In the rows, 128 means zero.
Each path below is one point turned by a fixed rotation once a step. After each direction that follows a path, write how fast that rotation turns it, in degrees a step (0 if it stays still).
Each turn is a multiple of 5 degrees from 10 to 175, or 0.
Each row of a path follows its step; steps can be skipped.
Path 1:
step 1: [122 129 131 127 125 135 132 127 128 125 132 126 123 114 120 111 127 136
 129 127 135 132 143 113 122 130 133 134 126 119 134 128 127 121 128 123
 117 120 134 137 128 138 134 120 125 129 128 135 123 125 117 129 124 132
 128 132 141 133 132 128 129 139]
step 2: [119 122 118 119 129 125 117 131 128 120 130 129 129 130 137 120 128 118
 121 140 124 123 122 130 136 127 131 134 118 119 128 131 110 123 124 126
 136 136 139 122 124 120 129 120 125 138 131 130 135 112 127 127 127 125
 130 129 132 124 125 130 124 133]
step 3: [121 130 135 135 117 123 130 125 135 127 123 125 128 123 126 121 132 131
 124 130 133 133 118 122 134 140 125 135 118 120 142 131 126 122 136 130
 127 121 125 142 123 132 126 122 130 130 142 124 122 127 128 137 132 131
 135 128 126 140 124 116 128 114]
step 4: [124 128 134 122 135 136 131 128 128 118 125 143 126 114 136 129 129 128
 120 133 131 127 129 122 123 118 137 127 132 119 122 135 115 134 130 133
 133 127 129 135 132 135 127 124 124 129 132 127 136 125 107 132 135 123
 126 129 131 130 133 129 113 133]
step 5: [118 123 121 129 121 134 122 126 120 117 129 130 132 128 129 116 119 128
 129 122 132 129 118 125 126 125 120 133 112 117 136 137 131 123 132 110
 130 132 132 122 123 134 136 118 132 125 131 125 127 134 125 119 125 135
 128 124 131 137 117 128 127 132]
step 6: [118 130 128 121 125 134 133 119 143 130 109 131 128 125 136 127 136 127
 119 128 124 132 127 132 141 131 124 129 127 127 133 113 126 132 129 129
 126 132 136 135 120 124 129 117 119 137 133 128 132 122 114 131 127 129
 133 123 137 125 126 131 124 123]
step 7: [130 114 130 137 135 128 133 126 130 121 140 137 127 125 118 117 131 134
 118 134 133 130 134 119 124 124 130 127 121 122 126 131 123 118 125 118
 121 131 131 138 118 144 124 125 130 128 138 124 122 121 120 132 131 131
 132 119 124 124 125 119 128 129]
step 9: [122 123 132 122 122 132 136 125 130 124 121 138 133 137 134 107 120 112
 121 130 130 128 127 129 122 125 120 123 128 124 140 131 129 127 127 125
 120 125 132 142 124 126 128 126 130 128 141 124 129 129 132 142 123 133
 133 130 130 136 123 123 126 122]
step 10: [123 134 138 136 127 140 119 123 131 125 128 137 116 111 127 126 138 129
 128 125 128 130 125 133 123 130 130 127 121 116 121 130 124 125 129 125
 128 119 136 133 119 132 120 122 123 138 128 136 132 127 114 133 126 130
 117 132 135 118 125 123 127 135]
step 11: [128 122 134 126 129 129 124 125 124 118 129 130 138 139 132 117 126 126
 117 130 135 131 125 125 132 126 134 130 124 119 135 131 125 127 128 117
 133 138 135 110 135 130 134 122 126 131 132 132 122 122 114 138 131 122
 132 123 124 134 114 122 138 126]
step 12: [113 134 130 128 118 127 133 117 134 121 120 122 136 120 134 122 127 133
 130 135 134 132 124 136 130 135 133 134 127 125 135 121 132 133 126 129
 127 121 123 142 123 135 134 120 131 141 136 115 127 128 121 134 118 131
 131 128 124 121 132 128 121 140]
Speeds:
[126 128 129 127 127 127 129 126 131 130 128 127 128 128 125 130 129 125
 126 125 129 129 127 130 127 129 126 126 129 126 127 127 129 127 128 130
 129 129 128 131 122 125 128 129 128 128 128 125 128 125 130 127 129 127
 128 130 127 129 125 128 127 128]
110
Path 2:
step 1: [131 131 135 129 124 119 119 117 128 130 126 122 131 129 124 128 119 129
 125 125 132 124 126 123 125 136 132 129 134 130 142 132 123 138 132 130
 133 129 137 127 122 131 133 132 128 131 129 138 133 127 126 135 118 117
 137 130 111 138 136 138 125 128]
step 2: [136 133 137 123 126 129 125 132 125 127 118 120 124 134 134 136 119 142
 136 133 132 135 127 128 119 127 134 133 132 126 134 134 126 126 124 119
 128 125 139 121 129 119 124 136 126 124 127 128 126 130 133 125 124 133
 133 126 111 130 133 129 113 127]
step 4: [125 131 132 118 136 130 121 125 119 136 126 115 130 125 124 128 123 137
 127 128 126 128 140 131 119 120 132 124 130 132 125 131 124 137 126 124
 135 139 129 132 126 118 124 133 128 120 135 122 126 127 125 126 131 135
 133 123 123 132 124 145 141 129]
step 5: [135 136 133 134 118 127 128 134 127 133 125 122 123 122 126 132 130 135
 125 128 143 134 136 126 118 131 125 129 140 134 118 129 122 134 131 129
 131 135 141 139 125 133 127 131 127 132 132 135 133 123 120 122 124 122
 124 123 120 131 131 137 141 124]
step 6: [123 140 132 134 132 138 121 130 126 136 122 117 130 143 137 137 126 140
 128 129 134 137 130 130 127 122 131 124 139 125 132 127 128 133 121 134
 125 136 130 128 124 129 119 123 123 134 121 131 135 126 129 124 123 119
 134 135 122 124 136 135 132 128]
step 7: [125 130 128 133 128 123 120 127 120 129 129 126 129 128 135 134 134 140
 125 129 125 133 131 122 126 132 136 131 138 120 127 132 124 143 123 125
 133 121 126 121 138 125 124 143 128 135 129 139 136 134 114 119 126 121
 136 131 128 132 133 131 126 122]
step 8: [129 124 128 114 126 122 129 130 126 129 130 117 133 136 126 128 120 134
 132 127 129 129 139 118 130 127 133 127 126 124 137 126 124 131 133 126
 130 121 131 132 123 122 108 140 126 127 123 123 128 132 119 120 122 116
 134 133 117 134 124 133 132 125]
step 9: [137 130 141 126 133 134 129 136 134 135 117 128 133 126 123 127 133 133
 131 125 140 126 135 124 131 131 137 135 132 133 126 137 126 138 124 116
 132 129 126 134 128 119 115 134 129 130 120 132 126 134 118 131 122 124
 120 121 121 138 130 131 126 133]
step 11: [127 129 137 134 130 126 124 124 122 131 130 135 125 121 132 128 129 132
 130 133 126 131 137 124 128 126 144 127 134 130 127 121 126 139 127 125
 120 144 144 124 128 124 124 133 123 135 131 136 134 134 128 124 121 132
 135 128 118 133 120 130 132 139]
step 12: [127 128 134 129 133 123 131 137 133 127 134 130 118 133 133 132 123 135
 120 128 131 122 135 116 127 125 134 126 132 132 141 127 120 129 125 128
 134 128 142 130 129 121 126 129 136 130 131 132 138 128 123 122 120 130
 132 136 114 120 139 141 134 129]
step 13: [135 128 133 129 138 132 132 135 125 127 121 128 123 136 123 137 129 133
 132 125 136 138 135 130 123 127 134 124 121 135 130 124 133 135 121 118
 125 126 125 118 127 131 127 141 133 139 124 135 129 126 123 126 124 130
 137 133 116 129 130 146 127 121]
Speeds:
[127 127 127 129 128 126 128 128 129 128 125 130 130 128 127 124 128 129
 127 132 128 126 130 130 126 127 128 129 126 125 126 126 128 130 126 129
 128 131 128 131 130 129 128 126 127 129 128 127 129 128 130 130 128 125
 125 126 126 128 128 130 128 125]
70
